(in the rows, 100 means zero)
Rotation paths and how fast each direction turns (deg/step):
Each turn is a multiple of 5 degrees from 10 to 175, or 0.
Each row of a path follows its step; steps can be skipped.
Rotation 1:
step 1: 88,84,130,111,102,107,96,111,103,87,81,90,89,81,95,104,97,95,111,100,74,121,135,109,108,94,97,104,80,111,130,99,113,109,94,108,102,115,94,109,82,72,95,104,109,103,85,117,101,113,68,133,66,103,87,69,99,128,90,119,81,116,114,99,83,123,68,85,124
step 5: 97,89,95,93,76,88,99,94,123,99,109,114,84,77,97,93,121,78,114,129,105,89,125,128,124,92,103,83,108,106,96,80,107,123,95,99,97,95,79,109,61,100,78,96,86,98,78,110,121,79,74,127,110,89,124,74,107,128,92,129,90,101,126,119,104,103,102,103,85
step 9: 86,97,94,87,108,75,109,134,135,88,121,113,76,96,97,105,136,106,98,113,113,105,130,123,99,130,93,97,84,86,142,96,102,106,95,109,117,117,109,122,80,90,112,90,116,107,80,86,93,100,86,129,107,110,97,102,129,124,114,100,126,92,115,93,96,102,88,81,88
step 19: 99,84,86,86,88,92,124,99,115,82,84,111,108,125,90,121,81,82,115,115,92,114,114,105,131,125,111,90,59,84,128,87,115,114,73,114,93,88,99,134,76,88,111,98,79,104,103,101,109,135,89,109,85,91,65,84,88,118,118,103,107,91,101,116,104,114,95,95,92
step 28: 80,88,113,101,90,95,101,131,115,101,112,92,62,101,102,118,120,91,111,107,103,102,125,113,128,110,100,123,95,101,114,74,107,111,114,107,84,90,106,108,96,92,100,94,114,134,84,106,119,107,93,129,92,119,109,80,120,108,89,126,84,107,108,117,90,143,90,91,60
step 30: 70,93,99,105,88,101,114,112,104,117,96,112,91,87,108,86,100,61,115,108,88,109,110,110,122,112,111,86,68,97,103,63,89,84,101,91,102,108,132,116,51,112,87,94,82,82,105,114,126,118,74,108,108,131,94,89,87,118,105,95,92,87,112,106,65,105,100,117,103
step 31: 90,107,111,77,77,113,109,87,109,122,94,93,92,89,111,84,100,108,98,108,74,89,139,120,114,124,110,104,88,116,112,76,102,113,94,115,92,114,79,129,75,71,57,111,91,68,108,109,112,87,94,120,107,75,115,78,92,103,98,112,94,89,137,95,103,110,106,91,101
step 36: 74,80,59,89,79,97,83,117,115,91,113,95,83,96,91,117,124,76,86,103,92,124,109,107,120,106,75,108,88,110,118,80,96,113,73,103,91,131,99,107,75,118,87,82,103,102,108,91,96,104,68,112,116,96,117,80,124,120,94,102,101,54,95,101,105,90,89,96,102
Directions:
106,98,98,104,103,99,99,104,96,100,93,102,100,97,96,100,102,97,101,98,93,103,97,103,102,103,95,100,98,99,94,90,95,99,108,97,97,106,100,96,98,98,104,94,99,100,102,97,101,100,97,101,103,98,97,97,100,91,97,93,93,106,104,102,101,95,98,96,110 -> 110
106,100,107,98,102,101,104,103,98,108,105,100,95,102,98,98,102,106,100,98,97,96,94,105,96,101,103,102,104,100,110,94,98,101,108,99,101,94,102,101,97,100,103,93,98,98,103,104,105,95,99,100,102,108,107,104,101,100,101,94,107,100,101,100,98,103,102,98,94 -> 20
106,102,105,103,100,103,91,97,101,107,98,98,102,103,105,102,102,104,101,102,108,98,98,98,107,107,102,101,103,102,104,97,101,96,106,95,96,100,107,102,100,101,99,110,103,100,101,101,107,100,102,96,101,100,96,100,105,100,95,103,96,92,97,99,104,98,97,100,106 -> 175
101,103,101,97,101,100,105,101,97,99,95,97,94,109,102,99,96,103,102,99,99,99,98,98,105,96,106,95,91,102,99,98,100,100,103,106,92,100,100,94,99,97,101,97,92,105,97,105,103,102,103,100,91,106,98,100,104,102,94,108,99,105,97,100,99,104,102,106,103 -> 160
104,103,103,100,103,95,101,95,99,107,107,98,102,97,90,99,101,108,102,98,100,103,98,102,94,104,97,100,106,101,100,103,97,101,91,104,98,105,103,104,100,101,97,97,100,100,98,106,101,100,102,106,93,96,97,100,99,99,99,100,89,100,104,104,100,102,103,106,104 -> 170
